[-20  14  -1  43  21 -39  38  -5  32 -19] -> j_535
[-46   7 -21  26  29 -33  27  -5 -32  -3] -> j_658
[-53   6 -31  13  28 -31  15  -2  36   4] -> j_390
then: [ 29 -33  27]
[ -5 -32  -3]
miss j_658: [  7  26  27 -32  -5 -21  29  -3 -46]
[-33]

[0 0 0 0 0 0] = j_660
[-41 -38  41  41  41  38] = j_520
[-2 -2  2  3 40 41] = j_800
[ 20  19 -20 -20 -20 -19] = j_261
[ 5  5 -5 -5 -5 -5] = j_298
[-8 -7  7  7  8  7] = j_205
[ 16  14 -15 -15 -15 -14] = j_255
then: [16 14]
[-15 -15 -15]
asked: [0 0 0 0 0 0]
j_660
miss j_800: [-2 41 40  2 -2]
[3]
present: [-2 -2  1  3]
no
miss j_800: [ 3  2 40 -2 -2]
[41]
present: [0 0]
yes
asked: [41 38]
j_520

[-4  7  4  8  6  5  5  5 -6 -2 -8 -3 -4  9  6 -6] : j_418
[-36  20  22  20  23  20  19  20 -20 -23 -23 -19 -21  21  19 -28] : j_664
[  5   8   6   5   8   4 -25 -26  25  27  24  26  30 -23 -21  27] : j_655
asked: [ 20 -20 -23]
j_664
present: [5 5]
yes
then: [4 8 6 5]
[ 5  5 -6]
then: [4 8]
[6 5 5]
asked: [4 8 6 5 5]
j_418
present: [ 4  7 -4]
no

[ 39  16  21  -7  18  -6  12 -23  -2  22   9  23   1  -2  24   7  -8  -1
  -7  32  -8   8   4   5  -3  25  -7  -8]  j_382
[ 25  11  21  -7  18  -6  12 -23  -2  22   9  23   0  -2  24   7  -8  -1
  -7  32  -8   8   4   5  -3  25  -7  -8]  j_887
[39 17 20 -7 19 -8 10  8  3 24  7 22  2  2 23  6 -6 -2 -4 31 -5 11  7  6
 -3 27 -8 -5]  j_925
[ 41  13  24 -13  22  -5  12 -25   0  24  11  22  -2  -2  23   7  -8  -1
  -6  30  -5   9   6   6  -3  24  -9  -8]  j_693
asked: [24 -9 -8]
j_693
asked: [24 11]
j_693
miss j_887: [  4  -1   5 -23  12   0  24  18  25   9  -8  -7  32  -6  -2  -7  21  23
  -8  -8  25  11  -3   7  -2  22  -7]
[8]

[ 17  -5   1 -12   6   3  36  -5 -15 -23  -5   0   7  27  25  -8   1  15
   0  -6   9   4   1   9   5   5  15  31  21   5  -3   8 -16 -10  -4  -3
   4   2  -3  20  -1   2] -> j_755
[ 17  -5   1 -12  -9   3 -23  -5 -15 -23  -5   0   7  27  25  -8   1  15
   0  -6   9   4   1   0  -3  -8   2   5   7 -16  -9  11  32 -45 -17  -1
 -12   2  -1 -11  15  -3] -> j_595
[ -5   1 -12  -8   3 -23  -5  -1 -17   3   1   1 -11  11  -1  -9   3   7
   2  -9   3  13  -7  -2  -3 -24  -2  -3   2   0 -10  -8 -17   1   6   7
  -6  17   6   3   1  -2] -> j_114
[ 17  -5   1 -12  -9   3 -23  -5 -15 -23  -5   0   7  27  25  -8   1  15
   0  -6   9   4   1   9   5   5  -2  31  21   5  -3   1 -16 -10  -4  -3
   4   2  -3  20  -1   2] -> j_883
then: [ 3 13 -7]
[ -2  -3 -24]
present: [  1   3 -17]
no
asked: [ 17  -5   1 -12  -9   3 -23  -5 -15 -23  -5   0   7  27  25  -8   1  15
   0  -6   9   4   1   0  -3  -8   2   5   7 -16  -9  11  32 -45 -17  -1
 -12   2  -1 -11  15  -3]
j_595
present: [-16   7   5   2]
no

[ 33 -14 -28  -2 -49 -10] -> j_885
[-55  -5  -4  42  54 -10] -> j_80
[-13 -24  -8  30   0 -12] -> j_162
[ 33 -14 -28  -2 -49  13] -> j_495
[-44 -50 -55  -5  -7  42] -> j_450
asked: [-50 -55  -5]
j_450
asked: [-55  -5  -7  42]
j_450

[-27  28 -18  12]  j_264
[  7 -17 -18  12]  j_389
[-22 -43 -18  32]  j_223
[ 26 -43 -18  32]  j_221
[ 44  27 -18 -21]  j_683
[-47 -29 -18   4]  j_198
miss j_389: [ 12 -17   7]
[-18]
asked: [  7 -17 -18  12]
j_389
present: [-17 -21]
no

[39 14 11  6  8 16]  j_79
[ 29 -28 -10  21 -13  15]  j_88
[ 56   8  33 -14  -7  -1]  j_230
[ -6  15 -24 -10 -12  -9]  j_565
[ -2  15 -28  21   1  25]  j_869
[ -2  15 -28  21   1   8]  j_109
[  8 -21  35   1   1  17]  j_345
[-16   7 -33  33   1   8]  j_59
[ 13  -1  -2  25  -3 -12]  j_408
[-26   8  11 -13  -6  14]  j_328
[ 56   8  33 -14   8  17]  j_778
[-18 -26  30   0  -5  29]  j_972
present: [-22  35   1   1]
no
asked: [-6 14]
j_328
miss j_408: [ 13  -2  25 -12  -1]
[-3]
present: [ 56   8  33 -14  -7]
yes
present: [-3 25 -2 -1]
no

[  0  -9 -21  -8] = j_417
[  6 -11  13   3] = j_134
[-20  11 -54  16] = j_694
[ -8  -8 -11  -6] = j_981
[15 -3 -3 -4] = j_876
[  3  -2  12 -10] = j_350
[-12  10 -41   1] = j_684
[-13 -15 -19  -5] = j_828
asked: [ 12 -10]
j_350
present: [  3  13 -11   6]
no
present: [-12  11 -41]
no
asked: [15 -3 -3 -4]
j_876
miss j_134: [  3 -11  13]
[6]
asked: [-54  16]
j_694

[  3 -12  -2   4   9   4   7  38  -6  -7  22   4 -10  13   5   4  -6  -8
  28  -1   2  -2 -18   1  13   8  19 -10   3  -6   2  17   2  17   0   8
   1   9] = j_36
[ 16 -14  -1   2   8  12   3  -4  -8   9  30  -1  -4  19  21   3 -12  -8
  17   3   2   8 -28   7   4  12   9 -18   4   4   4  11   3  13   3  12
   6  10] = j_836
[ -5  -4   4  -7   0  -7   5  -1  -4  11 -14   2   1  -5  -7  -3   1   4
  13   1   7   7   2  -1   0  -7   1   5  -1   2  -3   3   1   2   6  -7
   2  -3] = j_757
[  3   3  -3   6   3   0 -10 -10   3   4 -22  -4  19 -22 -16   2  10   7
 -12   4  -6 -25  34   1 -21 -10 -18  12   9  -8  -8 -21   0 -12   1 -10
   1  -5] = j_108
[  8 -18 -11  -7  23  22  -2   1  -9  -3  53  15 -32  27  15  12  -5 -13
  51 -14 -22   6 -51 -13  33  39  35 -22  -5 -11  22  32  14  32  -6  39
   1  20] = j_574
[  9  -9   7   2   5   1   0   3  -6   1  13   2  -6   7   4  -1   3  -5
  25  -5  -3  10 -15   5  10  10   5 -10  -1   2   6   3   2  -3   1  10
  12   4] = j_681
[ -1  -5   2  -5  -6 -17   6  -6  -7  38 -13  -3  10  -2  -9   0  -3  10
   4  10  15  -4  17   6  -7  -9 -11   7   4   2 -12 -10 -14  -2   6  -9
   0  -5] = j_206
asked: [ -5  -4   4  -7   0  -7   5  -1  -4  11 -14   2   1  -5  -7  -3   1   4
  13   1   7   7   2  -1   0  -7   1   5  -1   2  -3   3   1   2   6  -7
   2  -3]
j_757
asked: [ 2  6  3  2 -3  1]
j_681
asked: [-6 -7 38]
j_206
miss j_206: [ -2   6  -9  -5  -2 -11 -10 -14   2  -9  -7  -4 -12 -13   4  15  -6   0
  -6   6  -1   7  -7  17  10  -5  38  10  -9   2   0  10  -3   6  -3   4
  -5]
[-17]

[-30  35  16 -11 -29 -18  -9   1 -16  41   2 -17   8 -18 -26  -8   8   9
  25 -21 -13 -21  14 -17 -25 -44  13  23  24  35  35   5 -23  15  26 -11
 -17 -26 -22 -30  -3  -8  11   6  32 -49  42 -22  13 -10 -19 -40  31  23
   1 -31 -14]  j_614
[-30  35  16 -11 -29 -18  -9   1 -16 -27   2 -17   8 -18 -26  -8   8   9
  25 -21 -13 -21  14 -17 -25 -44  13  23  24  35  35   5 -23  15  26  -6
 -17 -26 -22 -30  -3  -8  11   6  32 -49  42 -22  13 -10 -19 -40  31  23
   1 -31 -14]  j_556
[ 3 15 12 13  7 13  9 10 14 11 13 14  9 18 14 11 15 14 19 14  7  9 16 15
 10  4 16 18 13 15 16 15 13 12 17 14 15  4 13  6 10 12 11 14 16  6 15 14
 14  6 14  6 15  9 15 11 10]  j_661
[-30  35  16 -20 -29 -18  -9   1 -16  41   2 -17   8 -18 -26  -8 -13   9
  25 -21 -13 -21  14 -17 -25 -44 -29  23  24  35  35   5 -23  15  26 -11
 -17 -26 -22 -30  -3  -8  11   6  32 -26  42 -22  13 -10 -19 -40  31  23
   1 -31 -14]  j_717
[ 17   4  12  -4  30  10   6  30 -20 -13   6 -30   4 -24  -8 -26 -21   9
   8  25  12  18 -24  -6  13  23  -3 -23 -21 -15  -2 -14   3  23 -30 -29
  -2  25   6  12  14  12  21 -15 -17  31 -16  -1   3  22 -17  25 -10  15
 -36  -9  34]  j_505
present: [  6  30 -20]
yes
asked: [14  6 15  9 15 11 10]
j_661
miss j_556: [  8 -40  35  24 -26   1  13   1 -23 -21  -3 -44  25 -17 -30  35 -22   2
  23 -25 -14 -27 -22 -19 -31  -8   9 -21   6 -49 -30 -11  16 -13  31  14
 -16  11  32 -17  -8 -18  -9  42  23  26 -17 -10  -6 -26  13 -18   5  15
  35   8]
[-29]
asked: [-30  35  16 -11 -29 -18  -9   1 -16 -27   2 -17   8 -18 -26  -8   8   9
  25 -21 -13 -21  14 -17 -25 -44  13  23  24  35  35   5 -23  15  26  -6
 -17 -26 -22 -30  -3  -8  11   6  32 -49  42 -22  13 -10 -19 -40  31  23
   1 -31 -14]
j_556

[-7 -1 -5 -2] -> j_840
[-26  -8 -21  49] -> j_953
[-6 -1 -5 -4] -> j_763
[ 54   3  -1 -10] -> j_199
[-3 -3 -2 -5] -> j_616
present: [-6 -1]
yes
miss j_840: [-2 -5 -1]
[-7]
asked: [-3 -3 -2 -5]
j_616
present: [-3 -3]
yes

[ 28 -11  25   5] : j_895
[  3  20 -44 -14] : j_277
[-18   9  44 -11] : j_54
[ -3 -16  29   0] : j_496
[-14   6 -18 -21] : j_718
[-14   6  29 -21] : j_774
[  5  25 -33 -15] : j_912
[-39  29   5   4] : j_820
[ 7 29 18 16] : j_971
[-39  29 -20 -16] : j_542
[26 26 25  5] : j_579
[-14  11 -15   0] : j_917
asked: [ 5 25]
j_912
asked: [-11  25]
j_895
asked: [ 6 29]
j_774
asked: [  5  25 -33]
j_912
miss j_579: [ 5 26 26]
[25]
asked: [29  5]
j_820

[ 14   8 -17  -4   9] : j_119
[ 29  41 -33  -3  12] : j_233
[ -4  52 -10 -13   2] : j_715
[ -7  40  -6  13 -14] : j_27
[-10 -37  10  10 -10] : j_669
[ -5 -38  -9  16  -8] : j_990
[ 31 -14 -26   0  10] : j_636
[  7  41   5 -13  11] : j_278
[-32 -29  31  -5 -17] : j_123
[ -9  18  27 -15  10] : j_532
[  5  14 -27  21 -10] : j_786
[ -3  11 -27  20 -15] : j_906
asked: [ -3  11 -27  20 -15]
j_906
miss j_990: [-38  -9  -8  -5]
[16]
asked: [ -9  18  27 -15  10]
j_532
asked: [ -7  40  -6  13 -14]
j_27
present: [ 41 -33  -3]
yes
miss j_278: [-13   5  41   7]
[11]

[-46  -4   8 -12 -33  -8 -13] = j_111
[-4 -5  5 -4 -4  5  3] = j_930
[12  2 -4  2 10  0  1] = j_767
asked: [-4 -5  5 -4 -4]
j_930
asked: [12  2 -4  2 10  0]
j_767

